One turn moves each row of this set onto another row. After a few examples, where does it send each row asked below?
volil: -2.135  0.438 -0.485  0.618  1.320 -1.902  1.455 -1.356  0.054 -1.492  0.613 -0.297 -0.156  0.427 -0.687  0.662 -0.993  0.504  0.498  0.485
bebeb: -0.403  0.452  1.182  0.812  0.432 -0.071 -0.026 -1.367  2.001 -2.653 -0.174  0.655 -0.019  0.375 -1.373  0.477 -2.725  0.675  0.020  0.615
Gagu: -0.774 -0.985  1.465 -0.920 -0.259  0.293  1.289 -0.588  1.602 -2.065  0.198 -0.781 -0.822  0.624 -1.237  0.102 -2.333  0.563  1.156 -0.104
tul: -1.498  0.627 -0.147  0.109  0.047 -0.772  0.404 -1.415 -0.746  1.092  0.472 -1.205  0.065  0.693  0.360 -0.009 -1.698  0.446 -0.193 -0.005
noni: -0.805  2.491  0.989  0.297  0.045  0.821  0.369 -1.670  0.909 -1.467 -0.300 -0.331 -1.069  0.878 -0.171 -0.050 -1.074  0.577  0.328  0.149
Soze: -2.417  0.041  2.819 -0.198 -0.497  0.047  1.021 -0.557  0.874 -1.418  0.537 -0.032  0.362  0.950  0.003  0.862 -2.645  2.603  0.109  1.196
zep: -0.427  0.306  1.498  0.191  0.482  0.345 -0.016 -1.466  2.322 -2.083 -0.260  0.370 -0.451  0.636 -0.943 -0.240 -2.130 -0.011  0.421 -0.020
lokep: -2.528  1.051 -0.248  0.074  0.176 -0.230  1.053 -1.577 -0.141  0.973  1.126 -0.679  1.194  1.438 -0.285 -0.489 -1.859  1.325 -0.239 -0.101
Litaf: -1.492 -1.236  1.034  1.844  0.306  0.146  0.120 -1.255 -0.939  0.417  0.113 -0.538  0.630  0.423 -0.906  1.140 -1.610  1.529 -0.119  0.850
Vogat: -2.069  2.256 -0.208  0.253 -0.283 -0.666  0.047 -0.810  1.010  0.149  0.647 -0.057 -0.323  0.120 -1.170 -0.430 -1.377  0.723  0.707 -0.206
sodo: -2.318 -0.945  0.226  0.074  0.633  0.164  1.071 -0.577  1.842 -0.046  0.031  0.016  0.829  1.390 -1.472  1.545 -1.671  1.756 -1.085  0.582
dad: -1.348  0.591  1.587 -0.025 -0.206  0.784  0.645 -0.835  1.510  0.952 -0.213 -1.373 -1.313  0.131 -0.859  0.416 -1.940  0.724  0.660  0.261
Tilo: -1.217  0.394  1.870  0.255 -0.047 -0.436  0.749 -0.993 -1.418 -0.319  0.267 -0.438  0.198  0.526 -1.393  1.119 -4.018  1.642 -0.145 -0.114
fuzi: -1.157 -0.404  2.518  0.221 -0.773  0.432  0.817 -1.356  0.539 -1.074  0.364 -0.013 -0.344  0.406  0.766  0.794 -2.668  2.452  0.847  1.347
fafe: -1.419 -1.418 -0.046 -0.302  0.558 -1.017  2.177 -1.506 -0.349 -1.207 -0.474 -0.794  0.538  0.776 -1.677  0.735 -1.395  0.864 -0.118  0.800
kov: -1.725  0.213 -0.635  0.651  1.183 -1.147  1.683 -2.090  0.403 -0.999  0.889 -0.064 -0.230  0.608 -0.237 -0.063 -0.876  0.561  1.287  0.125
pog: -1.805 -0.582  1.845  0.945  0.820 -0.482  0.884 -2.112 -0.593 -1.198 -0.670 -0.233 -0.193  0.606 -2.282 -0.833 -1.288  1.742  0.056 -1.048
fep: -0.565 -0.869  0.791 -0.047 -0.375 -0.266  0.961 -0.905  1.426 -2.657 -0.463 -0.555 -0.571  0.291 -1.688  1.110 -2.606  2.022  0.124  0.559
Kaba: -1.122 -1.521  0.134  0.008  0.371  1.166  1.304 -1.672  1.877  0.766  0.190  0.035 -0.068  1.079 -0.251  0.414 -1.378  0.881  0.451  0.102
dage: -1.671  0.747 -0.902 -0.882  0.475  0.227 -0.683 -1.156  0.613 -0.494  0.570  0.141  0.223  0.898  0.282  0.278 -2.545  1.196  0.132  1.638
sude: -1.427 -1.248  2.315 -0.110  0.236 -0.506  0.380 -1.573  0.321 -0.616  0.285  0.592  0.025  1.068  0.142 -0.253 -3.382  2.588  0.429 -0.680
Bamav: -2.031 -0.309  2.005  1.048  0.900 -0.746  0.976 -1.533 -1.180 -1.473 -0.073 -0.171  0.100  0.443 -2.555 -0.197 -2.060  1.083  0.357 -0.479
Gog: -1.661 -1.117  2.477 -0.229  0.326 -0.914  0.332 -1.078 -0.004 -0.834  0.398  0.478  0.032  0.912 -0.020  0.202 -3.725  2.205  0.319 -0.379
vesag: -0.901  2.801  0.656  0.965  0.073  0.510  0.513 -1.628  0.381 -1.996  0.029  0.037 -0.499  0.635 -0.628  0.799 -1.961  1.013  0.221  0.889
pufet: -1.761 -1.124  2.336 -0.181  0.273 -0.928  0.185 -1.189  0.289 -0.848  0.014  0.402  0.142  1.125 -0.147  0.116 -3.255  2.742 -0.243 -0.655
Leven: -2.049  0.392  1.834 -0.413  0.170  0.018  0.755 -1.331 -0.150 -0.078 -0.333 -0.502  0.614  1.474 -1.586 -0.060 -2.476  2.928 -1.076 -1.307
pep: -1.218 -0.636  1.649  1.308  0.657 -0.164  1.073 -2.469 -1.007 -1.188 -0.102  0.052 -0.248  0.316 -2.025 -0.764 -1.903  1.275  0.990 -0.674
par: -1.187  0.594  1.322  0.247  0.558  0.352  0.247 -1.372  2.637 -2.437  0.101  0.683  0.428  1.038 -1.632 -0.218 -2.276  0.800  0.056  0.062
damo: -1.453  2.057 -0.531  0.704 -0.515 -0.881 -0.225 -1.146  0.767 -0.073  0.200 -0.150 -0.704 -0.247 -1.012  0.038 -1.441  1.129  0.447  0.172
bep: -1.678  0.596 -0.831 -1.158  0.526  0.352 -0.787 -1.302  0.935 -0.261  0.340 -0.011  0.140  1.022  0.393 -0.053 -2.001  1.229  0.073  1.251
tagi: -2.204  0.344 -0.790  0.570  1.259 -1.432  1.553 -2.006  0.770 -1.272  0.321 -0.161 -0.014  0.869 -0.645  0.078 -0.402  1.499  0.235 -0.042
rido: -1.939  2.371 -0.674  0.793 -0.353 -0.576  0.146 -1.265  0.887 -0.152  0.719  0.257  0.020  0.035 -1.342 -0.146 -1.802  1.469  0.649  0.158
Sidof: -1.860 -0.436  2.783 -0.546 -0.594  0.461  0.789 -1.157  1.353 -0.834 -0.066 -0.351 -0.341  0.985  0.660  0.126 -1.624  2.627  0.183  0.516
vubof: -1.316  1.990  2.603 -0.616  0.171  0.668  1.121 -1.429 -0.433 -1.720  0.267  0.029  0.300  1.490 -1.425  0.278 -2.147  0.849 -0.449  0.465
rovi: -2.663 -0.978  1.110  1.433  0.496  0.609  0.738 -1.174 -0.190  0.477  0.603 -0.135  1.562  1.314 -1.412  0.390 -1.454  1.906 -0.107  0.312
kepo: -0.456 -0.112  1.757 -0.174 -0.163  0.706  0.905 -2.239 -0.749  0.599 -0.047 -0.471 -0.404  0.791 -0.527 -0.523 -2.818  1.801  0.630 -1.257
nosi: -1.144  0.954  0.745  1.249 -0.340  0.409  0.642 -1.140  1.055  0.080 -0.325 -0.860 -0.728 -0.277 -1.460  1.749 -2.969  2.255 -0.032  1.318
gazu: -2.685  1.312  1.157  0.388  0.010  1.220  1.463 -0.963  2.042  0.440  0.479 -0.604  0.252  0.785 -1.893  0.342 -2.528  2.174  0.285  0.407
lurom: -1.303 -1.498  0.077 -0.445  0.518 -0.374  2.527 -1.835 -0.298 -0.815  0.113 -0.588  0.525  0.837 -1.344  0.051 -1.604  0.325  0.814  0.615
tob: -0.406  1.557  2.268 -0.584 -0.073  0.750  0.512 -2.139 -0.074 -1.397 -0.794 -0.243 -0.488  1.346 -0.883 -0.022 -1.134  1.452 -0.908  0.035
balas: -1.950 -1.394  1.600  0.940  0.428  0.594  0.381 -1.090 -0.402  0.962  0.353 -0.768  0.564  1.019 -0.623  0.013 -0.969  0.720  0.342 -0.024
tad: -0.103  1.724  1.800  0.196 -0.233  1.154  1.056 -2.687 -0.632 -1.569  0.075  0.476 -0.099  1.009 -0.954  0.160 -2.383  1.579  0.043  0.683
Sipu: -1.362 -0.640  0.866 -0.391 -0.206  0.721  1.749 -1.256  2.180 -2.372  0.406 -0.070  0.264  1.043 -1.832 -0.117 -2.516  2.173  0.781 -0.051
Bedo: -1.749  1.003 -0.796  0.880 -0.003 -0.852  0.510 -1.677 -0.727  0.499  0.504 -0.704  0.874  0.744 -0.262  0.604 -2.310  1.811 -0.798  0.600
vuzu: -1.114 -1.228  0.306  0.512  0.467  0.143  1.092 -0.683  0.627  0.003  0.617 -0.014  0.029  0.492 -0.826  2.048 -2.769  0.303  0.244  1.470
fegov: -2.186  0.853 -0.801 -1.244  0.627  0.228 -0.687 -0.952  0.892 -0.527  0.508  0.034  0.462  1.161  0.021  0.192 -2.154  1.301 -0.147  1.329
rezu: -1.922  2.985  1.027  0.226  0.348  0.808  0.778 -1.253  1.028 -1.863  0.216 -0.013 -0.095  1.316 -0.974  0.068 -1.393  0.961 -0.021  0.217
modu: -1.506 -1.454 -0.342 -0.215  0.510 -0.388  2.454 -2.222  0.177 -0.977 -0.282 -0.506  0.857  1.141 -1.529 -0.024 -1.161  1.509  0.161  0.442

nosi -> dad
Litaf -> balas
Now find these:
Soze -> fuzi
bep -> fegov
bebeb -> zep
Bamav -> pep
tad -> tob
sodo -> vuzu
tul -> lokep
damo -> Vogat
Leven -> Tilo
Sipu -> fep
volil -> kov
vesag -> noni
Gog -> sude
fafe -> lurom

One turn moves each row of this set onto another row. After a few examples, where does it send each row asked below?
ton: -0.975  1.079  1.836  0.120 -1.178  1.664 -1.820 -0.109  0.826 -1.845 -2.166  0.497  1.173 -0.810  1.135  0.375  0.493 -0.604 -1.652 -2.925  1.620  0.041  0.693 -1.045 -0.930  0.835 -0.588
ledam: -0.296  1.727  1.689 -0.019 -0.852  1.863 -0.824 -1.228  0.893 -1.865 -0.236  0.476  0.885 -0.364  1.722  1.170  0.337 -0.227 -0.877 -1.753 -0.518 -1.613  0.137  1.386 -1.023 -0.423 -1.481
paze: -1.417  0.377  0.981  0.081 -1.013  1.704 -1.566 -1.734  2.386 -2.245 -0.286  0.476  0.873 -0.759  1.228  1.670  0.748 -0.145 -1.233 -1.610  0.714 -0.915  0.059 -1.490 -0.192 -1.086 -0.298
Milot: -0.395  2.080  1.477  0.711 -0.717  2.582 -1.958 -0.511  2.177 -1.608  0.558  1.705  1.428  0.236  0.621  1.015  0.935 -0.296  0.650 -2.607  1.293  1.536  0.631 -0.809 -2.120  2.326 -1.149
rasil:  0.547  0.555  2.239 -0.631 -1.093  2.252  0.124 -0.426 -0.486 -1.812  0.523  0.204  0.392  0.991  1.489  1.250  1.147 -0.941  0.044 -2.852  0.275 -0.279  0.434  1.211 -1.031  0.753 -0.845
sonov:  0.174  1.770  2.262  0.062 -0.259  2.989 -1.867 -0.403  2.192 -1.696 -0.020  0.906  0.662 -0.066  0.017  1.385  0.912 -0.088  1.351 -2.184  0.867  1.887  0.625 -0.466 -1.538  2.064 -0.834
vatup: -1.327  1.241  2.001 -0.003 -1.236  2.112 -1.766 -1.283  2.481 -2.574  0.407 -0.326  0.976 -0.758  0.235  2.072  1.354 -1.010 -2.095 -0.308  0.303  0.059  0.754 -0.448 -0.382  0.933 -0.904
lozi:  0.343 -0.008  2.067 -0.605 -0.678  2.163 -0.477 -0.878  0.688 -2.296  0.150 -0.129 -0.500  0.993  1.271  1.260  1.363 -0.156 -0.610 -3.610  0.821  1.348 -0.372 -1.758  0.040 -0.103 -0.172
vin: -1.234  1.946  1.494 -0.736 -0.068  1.405 -1.170 -0.921  0.115 -1.093 -1.213  0.295  1.550 -0.832 -0.051  2.014  0.966 -0.596  0.230 -0.660  2.668  0.355  0.836 -0.615 -0.920  0.325 -0.296
zibut: -1.425  2.107  0.744  1.327 -0.228  1.624 -1.159 -0.804  2.790 -2.079  0.564  1.278  2.128  0.120  0.091  0.206  1.312 -0.724  0.480 -2.934  0.800  1.296  0.621  0.338 -1.065 -0.417 -1.023
tof:  0.347  0.860  1.691 -1.312 -0.825  2.207 -0.263 -1.313 -0.659 -1.639  0.763  0.928  0.925  1.613  1.112  1.102  0.925 -1.359  0.258 -2.311  1.235 -0.247  0.005  1.274 -1.549  1.192 -0.824
meduv: -1.497  2.083  1.643 -0.749 -0.660  1.497 -1.641 -2.052  2.071 -1.629  1.207  0.526  1.161 -0.154 -0.265  2.793  1.465 -0.756 -1.427 -0.018  1.262  0.562  0.415  0.197 -0.198  0.547 -0.879
Das: -1.046  1.225  2.069 -0.564 -0.321  2.025 -0.567 -1.232  0.785 -1.572  1.481  0.817  0.378  1.935  0.567  1.215  1.300 -0.772 -1.505 -2.486  1.894  2.623 -0.613  0.207  0.100  0.532 -1.860
Gop: -0.693  0.624  2.769  0.048 -1.801  1.489 -1.334 -0.606  1.309 -2.481  1.447  0.989  1.177 -1.440  1.686  1.495  1.025  1.302  0.125 -2.436  0.676  0.372  0.513 -0.201  0.543  0.487 -1.963
bogi: -0.468  2.041  1.091 -0.684 -0.559  1.755 -1.255 -2.166  0.750 -1.736  0.002  1.217  1.417  0.239  1.381  1.028  0.134 -0.642 -0.702 -1.183  0.469 -1.574 -0.234  1.398 -1.506  0.073 -1.386
Tusoz: -0.311  0.126  2.554 -0.409 -2.190  1.120 -1.091 -0.677  0.845 -2.923  2.029  0.843  1.494 -0.574  1.062  1.102  1.887  0.225  0.208 -3.321  1.011  0.685  0.927 -0.132  0.409  1.038 -0.970
toku: -0.488  2.352  1.543 -0.231  0.037  0.713 -0.383 -0.547 -0.636 -1.415 -0.796  0.380  1.078  0.581  0.558  0.599  1.364 -0.401 -0.774 -3.551  2.236  1.786  0.118 -0.445 -0.496 -0.316 -0.675
kema:  0.232  1.000  2.212  0.003 -1.125  2.068 -0.146 -0.343  0.267 -1.941  0.021 -0.001  0.373  0.003  1.782  1.257  0.885 -0.363 -0.482 -2.567 -0.591 -0.993  0.523  1.248 -0.742 -0.067 -1.197
zalo: -0.154  0.925  1.573 -1.335 -0.558  1.495 -1.482 -2.727  0.705 -3.893  1.394  0.708  2.172  0.282  0.186 -0.273  1.118 -0.618  0.505 -1.648  1.680  1.125 -0.550 -0.264 -0.408  0.825 -1.303
rarum: -0.777  1.292  0.681 -1.046 -0.232  1.621 -1.095 -2.459  0.566 -1.331  1.250  1.396  0.925  1.186  0.958  2.268  0.991 -0.316 -0.055 -1.318  2.635  0.626 -0.658 -1.809 -1.080  0.258 -0.477
Neb: -0.808  2.536  1.426 -0.706  0.353  0.839 -0.417 -0.925 -0.642 -1.065 -0.613  0.271  1.362  0.092 -0.056  1.599  1.400 -0.442  0.196 -1.839  2.687  1.369  0.407 -0.331 -0.646 -0.301 -0.481
pifol: -0.829  0.437  2.363  0.176 -0.887  2.663 -0.700 -0.439  1.231 -2.602  0.750  0.030  0.207  1.373  1.136  0.460  1.171 -1.094 -2.146 -2.839  0.930  2.100 -0.249 -0.390 -0.118  0.985 -1.926
dif: -0.789  1.753  1.506  0.697  0.236  2.066 -1.007 -0.707  2.792 -2.149 -0.002  0.458  1.415 -0.226 -0.553  0.517  1.368 -0.514  1.177 -2.532  0.327  1.687  0.608  0.658 -0.468 -0.696 -0.717
firez: -0.557  1.665  1.807  0.191 -0.650  1.129 -1.050 -0.082  0.089 -1.808 -1.538  0.518  0.978  0.169  1.122 -0.018  0.899 -0.484 -1.670 -4.131  1.703  1.104  0.245 -0.809 -0.675  0.247 -0.715
Sopi: -1.214  2.237  0.730  1.336 -0.672  1.925 -1.631 -0.706  2.487 -1.814  0.875  1.914  2.158  0.372  0.682  0.464  1.125 -0.576  0.223 -2.941  1.316  1.205  0.638 -0.410 -1.917  1.123 -1.205
sofik: -0.160  1.604  1.088 -1.319 -0.524  1.950 -0.989 -2.219 -0.020 -1.578  0.495  1.467  1.447  1.235  1.029  1.013  0.396 -1.183 -0.109 -1.439  1.301 -0.840 -0.333  1.338 -1.756  0.857 -1.135
folov: -1.372  2.036  1.750 -0.983 -0.216  1.440 -1.056 -1.970  1.255 -1.130  1.762  1.101  0.882  1.144 -0.109  2.374  1.433 -0.589 -1.107 -1.119  2.030  1.862 -0.243  0.511  0.017  0.307 -1.389
Leki: -0.455 -0.155  1.828  0.010 -1.052  1.982 -1.028 -0.923  1.866 -2.646 -0.479 -0.235 -0.062 -0.244  1.361  1.181  1.085 -0.115 -1.204 -2.997  0.102  0.060 -0.051 -1.550  0.220 -0.932 -0.151
pupo: -0.980  0.431  2.335  0.431 -1.351  2.687 -1.259 -0.527  2.053 -3.042  0.165 -0.549  0.482  0.031  0.970  0.903  1.208 -1.180 -2.450 -1.750  0.179  0.842  0.380 -0.750 -0.342  1.176 -1.383
dop: -0.007  1.631  2.262  0.017  0.213  2.709 -1.349 -0.518  2.494 -1.953 -0.328  0.302  0.669 -0.336 -0.550  1.044  1.138 -0.266  1.575 -2.210  0.356  2.009  0.596  0.286 -0.702  0.514 -0.649
dos: -0.040  0.216  1.952 -1.048 -1.569  1.104 -1.155 -1.706  0.535 -3.612  1.928  0.675  2.003  0.251  0.316  0.219  1.928 -0.725  0.403 -2.906  1.486  1.028  0.366 -0.157 -0.084  1.248 -0.643
toba: -0.548  1.523  1.815 -0.924 -0.218  1.845 -1.742 -2.670  1.164 -3.475  0.849  0.827  1.846 -0.567  0.802  0.107  0.302  0.472  0.354 -0.793  1.379  0.752 -0.929 -0.284 -0.273  0.295 -2.359
pogu: -1.655  1.137  0.424 -0.454 -0.568  1.515 -1.596 -2.483  1.729 -1.634  0.568  1.292  1.401 -0.002  1.032  2.231  0.781 -0.238 -0.640 -0.747  1.949 -0.668 -0.261 -1.648 -0.827 -0.531 -0.466
sibi: -1.310  1.220  1.711 -0.338 -0.862  1.825 -1.913 -0.536  0.803 -1.507 -2.051  0.394  1.467 -1.258  0.489  1.416  0.507 -0.667 -0.696 -1.227  2.119 -0.301  0.959 -0.912 -1.063  0.894 -0.360
Zosi:  0.208  0.737  1.501 -1.164 -0.241  1.977 -0.562 -1.665  0.082 -1.719  1.010  0.711 -0.017  1.742  1.067  1.793  1.290 -0.227 -0.048 -2.719  2.081  1.654 -0.712 -1.917 -0.653  0.465 -0.362
duv: -0.836  1.372  2.420 -0.229 -0.836  1.855 -1.677 -1.608  1.452 -2.808  0.882  0.965  1.374 -1.413  1.549  0.983  0.244  1.450  0.180 -1.206  0.854  0.425 -0.380 -0.280  0.217  0.111 -2.665

bogi -> sofik
Neb -> toku
vatup -> meduv
Now find these:
zibut -> Sopi
pogu -> rarum
toba -> zalo

